Where one turn sends some rows of the set: a few examples, then the rows asked
K_104: [ -7.5 -16.9  -6.7 -11.0  10.5  -4.9   3.7 -10.1  -4.7 -19.0   1.8  -4.6
  -0.9 -11.0  15.1   4.8 -40.8   9.7  -6.5  -9.8 -16.9]
K_37: [  7.1   3.6  -0.6  30.7   0.3  23.1   5.9  18.7 -23.3   6.2  25.2  -4.8
 -11.9 -11.0   6.4 -19.9 -14.1  -9.5 -10.8  30.3   8.6]
K_665: [ 34.5   6.6  15.9  18.0 -17.8  -6.7  19.2  -0.9   8.9   0.3   4.7   8.6
 -11.6  -4.7  24.2  -2.2   9.8 -16.0  -8.8 -10.9  -8.3]
K_245: [ -4.9   1.7  -6.9 -14.2  12.3  -1.7  17.1 -11.5 -16.0 -20.4  -5.1   2.1
  -0.9  -3.3  18.7   5.9 -39.0   8.4   0.1 -10.5  -2.5]
K_403: [  7.9  15.6  18.8  19.4 -10.3  18.7  -2.6   6.1  11.2  23.4  27.6 -15.0
  -3.7 -15.6  30.2  -6.0 -12.7 -13.0   0.4  26.9  -3.0]
K_585: [  6.5  -4.0  -3.9   6.1  -3.3   1.8  12.6 -15.1  -8.9 -20.4  -4.6  22.3
  -7.0   3.9  28.9   0.7 -20.4 -17.4  -7.9 -24.5 -12.8]
K_491: [ 30.2  13.5  13.6  11.9 -14.6  -4.7   9.5  13.1   9.6  26.0  10.7  -1.1
  -7.1  -1.2  -4.4 -30.4  13.6  -7.2 -10.5  -1.1   7.6]
K_664: [-19.1  -8.6   9.4  21.0   5.1   8.8 -14.2  38.4 -18.5   8.5  16.5  -5.0
   8.6 -12.9  16.5 -10.9  -9.9   6.0 -17.3  10.7  -5.0]
K_941: [-20.7  -8.1   4.3  12.6   1.7  11.5  -6.2  45.0 -16.1  -4.5   8.4  -1.6
  12.7  -2.3  12.3 -18.7  -6.7  -3.6 -13.7  17.0  -0.9]
K_851: [ 22.7   3.4  16.4   7.5 -18.6   2.6  13.2  -4.4   5.5   1.7  -2.1  23.3
  -6.2  14.8  21.8 -10.3   4.8 -26.0  -3.9 -19.4  -8.2]
K_34: [ -1.0   1.9  18.0   0.0 -12.0  14.3  10.6 -34.0   4.3  20.0  22.2  -3.9
 -20.5 -15.9  40.3  -7.5  -4.2   1.2 -10.3  12.9   2.8]
K_376: [-28.9 -23.1   5.6  -7.3   2.5  12.6  -5.1   6.4 -15.7  -6.2   6.1   5.5
  -1.0 -12.1  19.2 -23.9   4.4   1.8 -38.5   0.8 -10.6]
K_14: [  5.3   3.1   8.9  29.3   2.8  19.2 -10.5  20.1 -17.9  15.0  29.4 -15.6
  -8.7 -20.7  11.3 -13.8 -14.0  -9.5 -15.6  25.8   0.7]
K_921: [ -3.0   3.2 -11.1 -17.7   2.6   1.7  -9.6  -0.5 -28.7   9.8   3.2 -11.7
  -1.1   1.0  -5.2 -22.5 -42.0  14.9  -4.9  -2.3  10.6]
K_440: [-12.5  -7.5  -7.4 -15.9  14.0  -2.5  -6.2   5.3  -5.5   6.5   8.2 -14.4
   3.8  -8.3 -13.9 -22.0 -36.8  19.9  -8.2  -0.5  -1.2]
K_252: [-23.8 -10.1  12.8  -3.6  -8.0   5.3   1.6  -5.7  12.5  12.3  14.4   6.1
   9.7 -11.2  50.4 -10.5  -2.4   9.4 -21.0   2.4 -19.7]
K_51: [ 30.7   6.4  20.3  -3.5 -21.2   5.1   3.7  -0.7  -2.8  26.8   5.4   4.5
  -9.9  14.3   0.5 -31.3   8.5 -16.6  -7.6  -5.5   6.1]
K_670: [ 29.0  10.0  19.6   6.4  -8.5   0.1  27.5   3.2   2.3  -5.1  -2.8  15.0
  -7.6   7.9  15.2 -10.5   9.9 -25.4  -7.0 -11.7  -1.0]
K_445: [ 12.9   6.6   1.7   4.5   3.8   4.3  26.7 -11.9  -2.4 -22.7  -6.2  21.5
  -8.7  -1.6  24.4   7.7 -15.5 -11.8  -2.0 -16.2  -9.0]
K_128: [  6.7  16.1  16.7  19.3 -12.1  14.1  10.4   3.8   3.9  20.5  24.7 -10.4
  -8.0  -5.4  32.3  -0.9 -15.3  -6.7  12.4  28.1  12.5]
K_189: [ 13.8  10.3  10.2 -16.7 -11.8   2.5  -7.8   9.6 -13.0  31.0   5.5 -12.6
   0.5  10.7 -10.5 -33.9 -15.6   5.3   0.5   3.8  16.0]
K_593: [  9.8   2.4   4.6  -6.2   0.7  -9.4   1.3  17.6  -3.0  27.1  12.7 -20.7
   2.4   0.1 -16.8 -40.1 -13.2   7.4 -12.4   6.0  10.0]
K_629: [-11.1   0.2 -14.5  -5.8   7.4  -0.3  -0.3  -4.5 -19.6 -14.5  -4.5   6.4
   2.9   0.3  16.2  -2.1 -45.6   4.4  -0.6 -16.9  -3.3]
K_874: [-26.4 -22.3   3.4   7.2   3.9   6.6  -4.3   8.9 -17.1   5.2  15.6   3.7
   4.4 -16.4  30.6 -18.4  -3.1  13.1 -37.1   0.2 -17.1]
K_830: [ 13.1  -4.4   4.0   8.8  -4.1  -0.2  11.8 -13.7   8.3 -20.6   0.0  16.6
  -9.6 -13.0  28.6  15.8 -14.5  -2.6  -4.4 -16.5 -20.8]
K_963: [-28.9  -9.2  21.7 -18.1  -9.9   3.3  -0.7  -8.7  11.0   6.8   4.8  -0.7
   3.8  -7.0  45.3  -5.6   1.6   6.4 -13.1  -3.1  -7.7]
K_437: [ 10.4   5.3  13.5 -25.8   3.2  -2.3   5.2  12.0 -12.9  23.9   3.6 -15.4
   2.1   8.0 -17.2 -31.6 -10.2   9.2  -7.1   2.7  17.2]
K_850: [ 26.1  12.2  21.3  -5.2  -5.7   3.8  13.4  10.2  -1.2  19.5   2.9   4.0
  -6.5   8.1 -10.4 -30.8  14.9 -11.7 -10.4  -3.4   9.6]
K_647: [ -7.9   1.9  -3.4 -26.6  15.2   1.4   3.7  -4.7 -18.8   3.7   0.1  -9.1
  -1.0  -4.3  -8.8 -14.2 -34.5  23.2  -2.8  -2.1  10.2]
K_930: [  0.7   0.8  14.0   5.0 -11.4  15.3   6.3 -24.2  13.9  18.9  26.9  -4.5
  -8.1 -17.7  45.5 -14.3  -5.1  -5.4 -18.3  16.5 -13.8]

K_664 goes to K_874
K_491 goes to K_593
Now these:
K_245 goes to K_445
K_189 goes to K_921
K_963 goes to K_34

